In the rows, 128 means zero.
Each path below is one point turned by a fixed rotation once a step. After each direction that follows a path, write how fast that rotation turns it, in degrees each step (0 if it stays still).
Each turn is a multiple of 5 degrees from 10 to 175, or 0.
Each row of a path follows its step; steps can be skipped.

step 0: [127 131 122 132 127 132 114 122 131 133 127 120 136 131 112 118 117 117
 135 136 123 122 125 137 127 134 122 133 126 127 135 132 125 120 132 124
 119 129 136 124 129 129]
step 1: [125 131 123 124 124 119 124 126 127 133 132 127 126 128 128 127 116 130
 139 122 128 119 134 134 127 136 117 111 126 131 125 131 122 121 134 117
 125 134 116 128 133 120]
step 2: [128 125 121 122 131 119 130 127 132 131 136 120 122 126 125 125 124 131
 115 118 112 128 130 132 133 135 134 127 122 121 119 133 125 136 136 121
 139 135 124 134 132 119]
step 3: [138 129 131 123 129 124 131 136 135 122 125 131 122 127 128 134 127 122
 124 133 121 132 121 115 138 135 142 128 129 124 119 139 118 121 131 126
 131 119 127 121 135 120]
step 4: [136 116 124 132 137 134 126 134 124 130 123 140 122 128 126 136 137 120
 116 139 143 125 135 129 134 125 134 120 127 127 122 128 119 124 132 122
 128 130 131 129 135 133]
step 5: [125 124 123 129 129 135 132 130 129 126 135 131 137 131 122 122 144 131
 125 138 141 128 130 128 114 134 128 125 129 119 120 137 128 117 122 132
 130 131 136 138 124 127]
step 6: [129 138 128 132 139 134 124 135 133 139 132 121 124 134 130 120 144 132
 135 125 125 125 127 134 127 141 122 130 129 129 131 126 121 122 112 125
 119 130 138 125 125 129]
step 7: [127 132 136 133 127 141 122 130 128 135 134 130 127 137 125 128 126 130
 134 112 122 124 130 123 135 135 121 122 135 117 137 123 131 122 133 115
 122 128 122 138 123 132]
step 8: [125 128 131 143 123 131 138 120 130 131 128 119 127 123 121 134 127 120
 134 124 118 135 120 128 126 131 122 122 135 126 117 123 130 136 138 112
 132 129 130 131 128 122]
step 9: [129 125 120 120 130 130 123 132 130 119 129 115 132 115 130 125 135 125
 133 129 131 133 122 121 133 133 136 123 139 133 125 129 128 143 139 120
 125 124 117 122 130 122]
step 10: [132 115 125 129 126 137 110 128 131 120 134 123 126 131 140 137 130 122
 118 122 131 124 125 133 126 122 132 125 134 138 120 142 125 127 131 130
 135 124 126 122 129 128]
Speeds:
[127 125 128 124 130 131 129 127 127 129 127 130 125 130 127 127 129 127
 125 127 132 129 125 127 128 129 126 127 127 128 127 129 130 126 128 133
 125 129 132 124 124 127] => 55
[128 127 131 128 130 127 126 126 126 129 127 125 125 130 124 132 126 130
 130 128 127 130 126 126 129 131 126 127 128 128 128 127 128 131 127 131
 127 131 125 132 131 125] => 60

step 0: [131 135 138 116 137 129 120 129 126 128 130 121 134 124 137 119 125 130
 130 118 127 139 123 122 115 123 127 123 129 122 121 130 119 137 123 129
 135 120 125 134 133 126]
step 1: [132 141 136 120 132 137 125 125 127 136 122 129 135 122 142 131 124 125
 132 125 134 128 129 117 123 123 126 116 130 136 117 131 120 130 131 123
 136 125 118 133 120 128]
step 2: [139 135 117 128 133 131 128 128 130 128 123 126 138 121 138 135 126 127
 133 116 144 125 122 122 127 124 125 124 126 142 119 133 128 134 123 127
 129 129 132 129 124 137]
step 3: [131 135 117 130 133 120 135 128 122 130 133 124 143 128 140 125 125 130
 126 117 127 134 131 118 124 130 135 130 122 134 126 134 125 133 118 129
 141 132 136 134 131 136]
step 4: [126 141 127 120 138 135 133 128 116 132 129 120 146 129 130 124 123 125
 130 131 123 126 126 122 115 126 133 132 135 129 125 131 129 122 127 125
 143 130 133 132 132 137]
step 5: [126 137 128 123 138 136 128 136 122 126 117 129 145 130 127 128 121 138
 143 131 133 124 127 123 121 121 130 120 131 139 126 121 132 130 127 131
 134 123 127 130 137 130]
step 6: [127 144 129 130 126 131 128 131 121 130 117 125 140 131 129 127 131 133
 126 113 136 137 128 119 128 125 137 127 129 142 129 117 130 136 127 129
 125 128 123 127 138 127]
step 7: [123 138 131 127 130 129 130 118 121 128 126 115 139 129 142 124 123 129
 120 125 136 130 119 125 131 121 141 128 130 127 125 120 126 139 121 114
 128 127 129 131 134 132]
step 8: [125 124 132 122 138 129 138 119 126 131 117 122 144 125 140 122 118 131
 126 129 130 130 113 127 129 125 129 127 127 127 121 128 123 135 135 130
 137 134 121 134 135 130]
step 9: [130 129 134 125 136 135 135 126 123 140 122 132 146 134 140 131 123 130
 130 127 128 135 124 121 140 123 124 132 122 141 125 130 136 130 137 131
 132 125 124 125 126 133]
step 10: [138 127 129 136 120 136 128 130 114 124 130 128 141 132 135 125 118 132
 121 128 129 132 119 116 132 122 128 132 125 143 125 123 135 130 124 128
 129 124 134 126 129 142]
Speeds:
[127 131 129 127 128 127 130 129 127 133 128 129 127 129 129 128 131 127
 126 126 125 133 133 126 129 130 129 130 126 129 130 129 127 128 130 129
 130 129 125 128 128 124] => 130
[130 130 125 128 126 125 129 129 130 129 130 127 125 133 127 131 125 128
 128 131 131 131 124 126 126 128 130 128 129 128 128 130 129 129 131 127
 132 126 126 127 129 127] => 0

step 0: [126 123 128 136 124 122 132 129 130 131 121 122 129 123 127 124 124 131
 117 127 128 127 140 117 130 132 119 116 132 134 131 122 115 132 122 140
 133 138 123 136 136 127]
step 1: [125 127 122 140 139 139 133 129 143 133 130 119 135 136 126 126 140 122
 123 125 125 117 120 127 126 128 127 133 129 137 135 133 125 131 121 122
 130 133 130 129 128 125]
step 2: [128 137 134 145 126 138 125 117 128 133 116 134 133 130 132 123 125 130
 133 114 124 129 135 130 119 136 126 124 133 121 126 137 135 130 127 125
 133 125 132 124 129 124]
step 3: [116 129 124 133 121 134 125 140 133 125 128 123 125 138 126 114 130 134
 131 136 132 130 139 127 129 134 114 126 135 120 128 120 129 125 124 130
 136 125 124 128 138 135]
step 4: [119 126 127 135 121 133 136 135 141 136 135 127 130 117 126 131 140 126
 132 126 133 130 129 133 128 127 129 121 118 135 126 120 129 137 126 126
 134 128 140 129 137 118]
step 5: [125 125 132 141 123 130 128 132 128 134 117 118 135 115 134 129 124 132
 128 125 137 129 130 128 121 128 129 131 141 130 142 136 132 132 134 132
 132 133 131 140 122 129]
step 6: [125 129 129 128 128 134 132 120 140 129 125 120 131 135 128 122 134 122
 129 131 128 127 130 118 130 134 130 119 133 130 138 121 136 124 122 132
 147 134 120 120 122 137]
step 7: [118 133 120 140 130 126 128 118 134 142 128 125 117 128 135 132 138 124
 123 121 123 133 133 134 131 134 117 118 133 128 122 132 128 128 127 130
 125 132 123 127 136 115]
step 8: [130 126 134 140 125 139 118 129 130 126 127 120 125 127 128 120 129 131
 127 130 140 115 128 128 125 128 117 130 132 136 136 132 137 128 117 124
 121 127 131 130 144 125]
step 9: [128 125 136 131 126 139 144 137 135 128 115 134 129 123 123 115 134 132
 128 123 123 126 138 131 119 126 127 120 133 134 119 128 130 132 122 126
 139 132 130 123 128 131]
step 10: [124 135 112 138 129 127 128 135 134 135 123 127 124 132 130 124 142 127
 131 132 131 136 126 140 120 128 131 135 138 121 136 127 135 128 137 124
 139 132 129 131 130 125]
Speeds:
[129 129 127 129 126 125 128 130 129 128 125 127 132 125 127 131 130 125
 128 130 127 131 125 126 129 126 130 126 129 129 130 126 129 126 130 134
 128 125 127 130 128 129] => 60
